Some points:
tensor([ 0.4,  1.4,  2.3, -1.4,  0.7, -2.2, -1.3,  0.1, -0.8, -0.4,  0.1,
         2.0,  2.1,  0.4,  0.8,  0.7, -0.5, -0.2, -0.4, -1.0, -0.3,  0.2,
        -1.6,  1.4])
tensor([ 0.6, -0.9,  0.2, -2.3,  0.5,  1.2, -0.7, -0.4,  0.4, -1.9, -1.8,
         0.3, -1.5, -0.1,  0.0,  0.6,  0.2,  2.2, -1.0, -0.6,  0.2,  0.6,
         0.0, -0.1])
tensor([-0.4, -0.4, -0.9,  0.5,  0.5, -0.1, -1.0,  0.8, -0.1, -1.7, -0.8,
        -0.6,  1.2, -0.4,  2.0, -0.6,  2.0, -0.2,  0.9,  1.1,  0.8, -1.3,
         0.1,  0.5])
tensor([ 0.3,  1.2,  0.1,  1.4, -0.9,  1.0,  0.8, -0.5,  2.2, -1.2, -0.4,
         0.1,  1.0, -0.5,  1.2,  0.3, -0.7,  0.7,  1.7, -1.0, -1.6, -0.1,
        -0.4, -0.9])
tensor([-0.9, -0.6, -0.4,  0.9, -0.1,  0.0,  1.2,  1.4,  1.3,  1.4,  1.2,
        -1.3, -0.3, -0.1, -1.4, -0.4, -0.1,  1.3,  0.4,  1.2,  0.6,  1.0,
         0.3, -0.9])
tensor([ 0.5,  0.3, -1.4, -0.3, -0.4, -1.2, -0.3,  1.2, -0.5,  1.1, -0.4,
        -0.7, -0.8, -1.8, -1.2, -0.5,  1.2, -0.1,  0.6, -0.8,  0.0,  1.0,
        -1.0, -0.4])
tensor([-1.3, -1.6, -2.0, -1.4, -1.6, -0.5, -1.7, -0.3,  1.3,  1.5,  1.9,
        -0.3,  0.9,  1.6,  0.9,  0.8, -1.7, -1.4, -1.2, -1.7, -1.3,  0.0,
         0.5,  0.3])
tensor([-0.5, -1.8, -0.5, -1.1,  0.6,  0.1,  0.4,  0.7, -1.0,  0.2, -1.3,
        -1.2,  1.1, -0.8, -0.9,  1.7,  0.2,  1.4,  0.8, -0.2,  1.2, -0.9,
        -0.7,  0.4])
tensor([-0.1, -1.0, -0.2, -0.1,  1.9, -0.6,  1.7,  0.7, -0.3, -0.4, -0.1,
        -0.5, -0.4, -0.5,  1.9,  0.6, -1.1,  0.5, -0.2, -0.8,  1.2, -0.9,
        -0.1, -1.3])
tensor([-0.4, -1.2, -0.6,  0.3, -0.4, -0.6,  0.1,  0.7,  1.3,  0.7,  0.7,
         1.0, -0.6, -1.0,  0.3, -0.9, -1.0,  0.4,  2.0,  1.3,  2.0,  2.4,
        -0.5, -0.7])
tensor([ 0.7, -0.7, -0.3, -0.4, -0.6,  0.1,  0.0,  0.4,  0.4, -0.7,  1.2,
        -0.8, -2.2,  0.3, -1.2,  0.7,  0.5, -0.4, -0.2,  1.2,  0.3,  0.9,
        -1.8,  0.0])
tensor([-1.1, -1.0, -0.7,  0.6, -2.4,  0.8,  0.7, -0.4, -0.7,  0.7, -2.2,
         0.6, -1.6, -1.3, -0.4,  1.3,  0.8,  0.1,  2.0,  0.0, -1.2, -1.6,
         0.3,  1.0])
tensor([ 0.8,  0.7,  0.3,  0.6,  0.0,  0.5,  0.6,  1.0,  0.8, -0.7,  0.9,
         1.1, -1.1,  1.9, -1.3,  1.3,  0.7,  0.6,  1.3,  0.3,  1.2, -1.4,
        -0.3, -0.4])
tensor([ 1.3,  0.5,  0.1,  0.3,  1.6, -0.8, -0.3, -1.8, -0.5, -0.8,  1.3,
         0.2,  0.4,  0.0,  0.1,  0.6,  1.7,  0.1,  0.8, -1.3, -0.5, -0.5,
         0.0,  0.7])
tensor([-0.1,  0.9, -0.6,  0.6,  0.8, -0.2,  0.9, -1.5, -2.0, -0.7, -0.6,
        -0.3, -1.0,  1.1,  0.9, -1.7,  0.1,  0.4, -0.4, -0.8, -0.1,  0.1,
        -0.8, -0.7])
tensor([-1.0, -0.8,  0.5,  0.9,  1.0, -0.4,  0.6,  0.4, -0.4, -1.1, -0.4,
        -1.0, -0.6,  0.4, -0.4,  0.2, -0.1,  1.1,  0.2, -1.4, -2.3,  0.8,
        -0.9,  0.8])
tensor([ 1.8,  1.3,  0.0, -2.1, -1.4,  0.1,  0.8,  1.2, -0.3,  0.6, -0.1,
        -2.3, -0.4, -0.4, -1.2, -1.4, -0.6,  1.5,  1.2,  0.8,  0.1, -0.7,
         1.1,  0.4])
tensor([-0.8,  0.8, -0.1,  0.7, -1.2, -1.0, -1.9, -1.4, -0.8, -1.3,  0.2,
         1.0,  2.1,  1.5, -0.5, -0.2, -0.4,  1.8, -0.7, -0.1,  0.6, -1.2,
        -0.8, -1.0])
tensor([-0.7, -0.7,  2.0, -0.3, -0.1,  0.7,  0.9,  0.0, -1.4, -1.5,  0.7,
        -0.3,  1.1,  0.5, -0.8,  0.5,  1.3, -0.2, -1.6,  1.1, -1.4, -0.2,
        -0.6, -0.6])
tensor([-1.2, -0.4, -1.4, -0.8,  0.2,  0.6,  2.0, -0.4,  1.2,  0.4, -0.8,
        -0.7,  0.3, -1.2, -0.2,  0.0, -0.7, -1.1,  1.1,  1.1,  0.6,  1.2,
         1.5,  0.7])
tensor([ 0.1, -0.2, -0.3, -0.6,  1.3,  2.5, -0.7,  0.5, -0.9, -1.2, -0.6,
        -0.1, -0.2,  1.5,  0.9, -0.2, -0.8, -0.3,  0.8,  1.7, -2.0, -0.4,
        -1.5, -0.5])
tensor([-1.8,  0.5, -0.5, -0.9, -0.4, -0.1,  0.9, -0.9,  0.6,  1.2,  0.6,
         0.7, -0.5,  0.3, -0.9, -0.7, -0.2,  0.5, -0.3,  2.2,  1.4,  1.9,
         0.6,  1.4])
tensor([-0.3, -1.3,  0.5,  1.0,  1.1,  0.0,  0.9,  0.3,  0.6,  0.9, -1.8,
         0.0,  0.2,  2.1,  1.5, -0.3,  1.9, -0.1, -0.5, -0.4, -0.7, -0.2,
        -0.2, -0.1])
tensor([-1.2,  1.4,  1.0, -0.7, -0.6,  0.4,  0.2, -0.2,  0.0, -1.3, -0.9,
        -1.9, -0.7, -0.1,  0.2,  0.4,  0.2, -0.6,  0.3, -1.1,  1.3,  0.0,
         0.4, -2.4])
tensor([ 2.0,  0.3,  0.6,  0.9, -1.5, -1.3, -0.3, -0.4, -2.0, -0.2,  0.3,
         0.9,  0.9,  0.9, -0.7,  0.1, -1.3, -2.5, -0.4, -1.1,  0.4,  0.6,
         1.2,  1.0])
tensor([-0.3,  2.0,  0.9, -0.4, -0.3, -0.6, -0.4, -0.5, -0.2, -0.2,  1.0,
         1.7,  0.9,  0.4,  1.4,  0.9,  0.0, -0.4, -1.1, -1.1, -1.0,  0.3,
         2.7,  1.8])
tensor([-0.5, -1.3, -0.4, -0.6, -1.4,  1.1,  0.1,  2.0,  0.4, -0.4,  0.9,
         0.6,  1.0,  0.4, -0.5, -2.0,  0.1, -1.3, -1.0, -0.6,  0.5,  1.4,
         0.9,  0.7])
tensor([-0.4,  0.3,  0.8,  1.2,  1.9,  3.0,  0.8,  1.5,  1.4,  0.6,  0.4,
         0.9, -0.6, -0.6, -1.8, -1.1, -2.2, -0.3, -1.4, -1.3,  1.5,  0.4,
         0.9,  2.3])
tensor([-0.7, -1.2,  0.3,  0.0,  0.7,  0.5,  0.6, -2.0,  1.0,  0.7,  0.4,
         0.5,  0.1, -0.9, -1.4, -2.2, -0.4, -0.3,  1.5,  0.3,  0.4,  0.1,
         0.4, -1.4])
tensor([-0.7, -0.7, -0.9,  0.9, -0.5,  0.0, -0.1, -0.7,  0.6,  0.1,  0.4,
        -0.9, -0.6, -2.0,  0.0,  0.1,  0.9,  0.4,  0.0, -0.5, -0.3, -2.4,
        -0.2, -1.3])
These points spread out most along one direction. How far along it is each point below, from 0 to 99? The average is 50, and the first point in the table lies past the average. One standard deviation of the points above along it is 16.
tensor([ 1.9,  0.6, -1.6, -1.4, -1.2, -0.4,  0.3, -0.8, -0.5,  2.2,  1.3,
         1.1,  1.0,  1.5,  0.6,  1.0,  0.3, -1.4, -0.8, -1.1, -0.8, -1.0,
        -0.8, -1.2]) 68
tensor([-0.1,  0.4,  0.4,  1.3,  0.6, -1.0, -0.9, -1.9,  0.6, -0.3, -1.8,
        -1.8,  0.3,  1.1, -0.7, -0.3, -0.1, -1.3, -0.3, -0.3,  0.8, -0.6,
         0.0,  1.1]) 59
tensor([ 0.9,  1.7,  1.7,  1.3,  1.6, -0.1, -1.4,  0.4, -0.1,  1.1, -1.9,
        -0.5,  0.7,  0.1, -0.6,  1.0,  1.2,  0.3,  0.2, -0.2, -1.4, -0.1,
        -0.7, -1.6]) 64
tensor([ 0.0, -0.6,  1.1,  1.2,  1.3,  0.6, -1.3, -0.8, -0.6,  0.8,  0.5,
        -1.2, -1.8, -0.3,  1.2,  0.2,  0.1,  1.0, -0.5,  0.7, -0.2, -0.8,
         0.4,  0.6]) 52
tensor([ 0.8,  0.3,  0.2,  1.5,  1.2, -0.1, -1.0,  0.3, -1.4, -0.9, -0.3,
         0.2, -0.3, -0.2,  0.5,  1.1,  0.4,  0.8,  0.6,  1.4, -0.6,  1.1,
         1.6, -1.0]) 56
tensor([ 0.8, -0.5, -2.0, -0.4, -0.4, -1.1,  0.0,  0.0,  0.4,  0.7,  0.6,
         0.9,  1.1, -1.1, -0.6, -0.4, -0.9, -0.1, -2.5,  1.0, -0.6,  1.5,
         0.6,  0.9]) 48
tensor([ 1.4,  1.9,  1.0,  0.7, -1.1,  0.6, -1.0, -1.6, -1.2,  0.3, -0.3,
        -0.1,  0.6, -0.8,  1.5,  1.0,  0.4,  0.3, -0.5,  0.1,  0.4,  0.4,
        -1.3, -0.3]) 68
tensor([-0.4,  1.3,  1.3,  1.2, -0.3,  1.0,  1.2,  1.0, -0.3, -0.9, -0.1,
        -0.4, -1.0, -0.9,  0.7,  1.5,  0.4,  0.2, -0.8,  0.4,  0.1, -1.1,
        -1.1, -0.8]) 53
tensor([ 2.1, -0.1,  0.6, -0.6, -1.7, -1.8, -1.0, -0.2,  0.6,  0.5,  0.7,
         1.0,  0.2,  0.8,  1.5, -1.4, -0.6,  0.0, -1.3, -0.9, -0.7, -1.1,
        -0.5,  1.0]) 72
tensor([-0.2, -0.5, -0.3, -1.2,  0.0, -0.9, -0.5,  0.5,  1.1,  1.5,  0.0,
         0.9, -1.2, -0.8, -0.7, -1.3, -0.2, -2.1,  0.0,  1.8,  0.6,  0.2,
         1.1, -0.1]) 34
tensor([-1.6, -0.4, -0.8, -1.3,  1.0,  0.4, -0.1,  1.7, -0.6,  0.8,  1.2,
         0.9,  0.2, -1.1, -0.9, -0.9, -0.9, -1.4,  0.4,  0.4,  0.8,  0.1,
         1.2,  0.5]) 37
